In the rows, zero is written as 128.
Rotation paths and how fast each direction turns (degrees each step)
Each turn is a multiple of 5 degrees from 10 to 175, or 0.
Each row of a path follows its step; steps can be skipped.

step 0: [122 133 136 116 130 138 129 135 129 126 138 123 123 136 130 138 122 135
 130 124 139 131 129 126 129 114 128 129 134 119 131 141]
step 1: [120 121 128 137 131 134 133 132 121 137 141 124 132 123 134 117 126 122
 133 124 121 120 129 136 132 130 118 130 123 123 122 142]
step 2: [138 125 124 117 127 128 132 126 135 134 120 109 132 132 130 126 121 141
 126 130 126 120 118 137 124 129 129 130 126 136 130 138]
step 3: [130 128 115 128 136 133 126 129 131 134 130 138 134 124 122 129 125 125
 133 123 120 132 125 123 111 137 140 137 126 125 118 135]
step 4: [132 125 117 126 135 123 140 116 138 118 120 129 127 122 122 135 129 127
 135 122 122 126 121 130 135 135 120 123 122 126 133 117]
step 5: [142 128 132 115 133 122 133 139 127 123 134 139 114 125 122 131 128 130
 129 125 125 135 134 123 128 116 135 135 132 129 129 123]
step 6: [118 124 129 130 121 127 134 124 113 132 133 134 119 124 114 129 130 127
 131 114 132 119 136 125 137 133 122 117 133 130 127 128]
step 8: [136 130 130 138 118 141 121 140 126 137 131 128 137 129 123 120 129 135
 123 121 126 132 133 123 121 140 130 119 129 121 131 134]
step 10: [144 124 128 135 138 122 127 138 137 125 141 128 125 135 131 126 129 123
 137 137 121 125 134 134 123 128 130 131 128 113 132 131]
Speeds:
[130 132 125 129 132 125 133 126 128 130 127 126 126 130 129 129 127 124
 124 127 126 128 126 127 127 130 128 132 127 128 128 133] : 40
[126 128 124 126 129 126 130 130 129 129 125 126 126 123 125 126 128 127
 130 127 128 127 127 127 125 128 127 132 132 130 127 122] : 40
[127 122 127 127 130 129 127 128 130 122 129 124 128 129 131 126 127 128
 129 129 126 126 126 128 126 132 131 129 131 127 126 130] : 45

step 0: [128 122 122 142 113 134 132 131 132 125 119 123 127 124 134 127 116 137
 128 128 137 121 114 136 125 127 129 127 139 126 123 131]
step 2: [132 134 120 121 136 119 135 127 121 125 132 138 135 139 125 130 130 128
 115 129 127 115 130 127 139 119 121 135 129 132 137 118]
step 4: [131 121 130 138 118 131 137 115 127 135 129 117 124 124 127 120 140 130
 131 125 129 127 128 137 118 131 139 140 137 121 130 128]
step 5: [124 127 122 128 125 128 135 121 130 143 122 127 127 138 131 146 118 136
 120 136 122 119 128 128 127 119 137 118 124 130 126 124]
step 6: [117 134 119 128 143 124 115 130 122 131 127 136 132 132 115 128 135 123
 135 131 120 126 123 124 131 124 119 133 137 134 120 124]
step 7: [124 121 122 134 123 128 134 126 129 113 126 131 132 122 134 124 139 124
 113 116 126 125 134 121 128 142 125 129 141 130 135 125]
step 9: [122 133 129 132 135 126 128 113 134 145 123 128 125 130 123 134 124 121
 129 133 130 128 133 117 120 116 126 142 123 119 131 124]
step 11: [133 120 133 131 120 123 123 131 132 123 132 136 131 121 123 119 130 126
 131 129 124 132 127 123 130 140 129 121 146 124 112 115]
step 12: [121 116 123 132 130 126 137 120 132 130 129 120 126 113 139 129 125 121
 130 126 146 124 124 124 124 123 142 131 131 131 130 129]
Speeds:
[130 131 127 130 130 129 127 130 128 126 129 131 135 126 130 127 129 127
 126 129 124 134 129 129 128 124 128 128 130 131 129 126] : 90
[126 131 127 127 130 127 129 125 132 123 125 127 129 129 130 128 124 129
 123 128 128 126 125 131 129 129 131 125 126 129 126 131] : 145
[128 125 128 127 125 132 128 126 127 127 130 125 130 129 127 131 127 130
 125 128 131 129 129 130 129 126 121 124 127 131 125 128] : 140
[129 125 132 127 129 127 133 130 128 125 124 127 125 123 125 131 129 128
 127 128 127 131 127 129 132 129 127 131 130 130 126 128] : 90
[129 128 127 132 129 130 129 135 127 128 126 127 126 128 133 132 129 131
 128 131 129 125 127 126 128 129 128 125 126 130 131 126] : 145
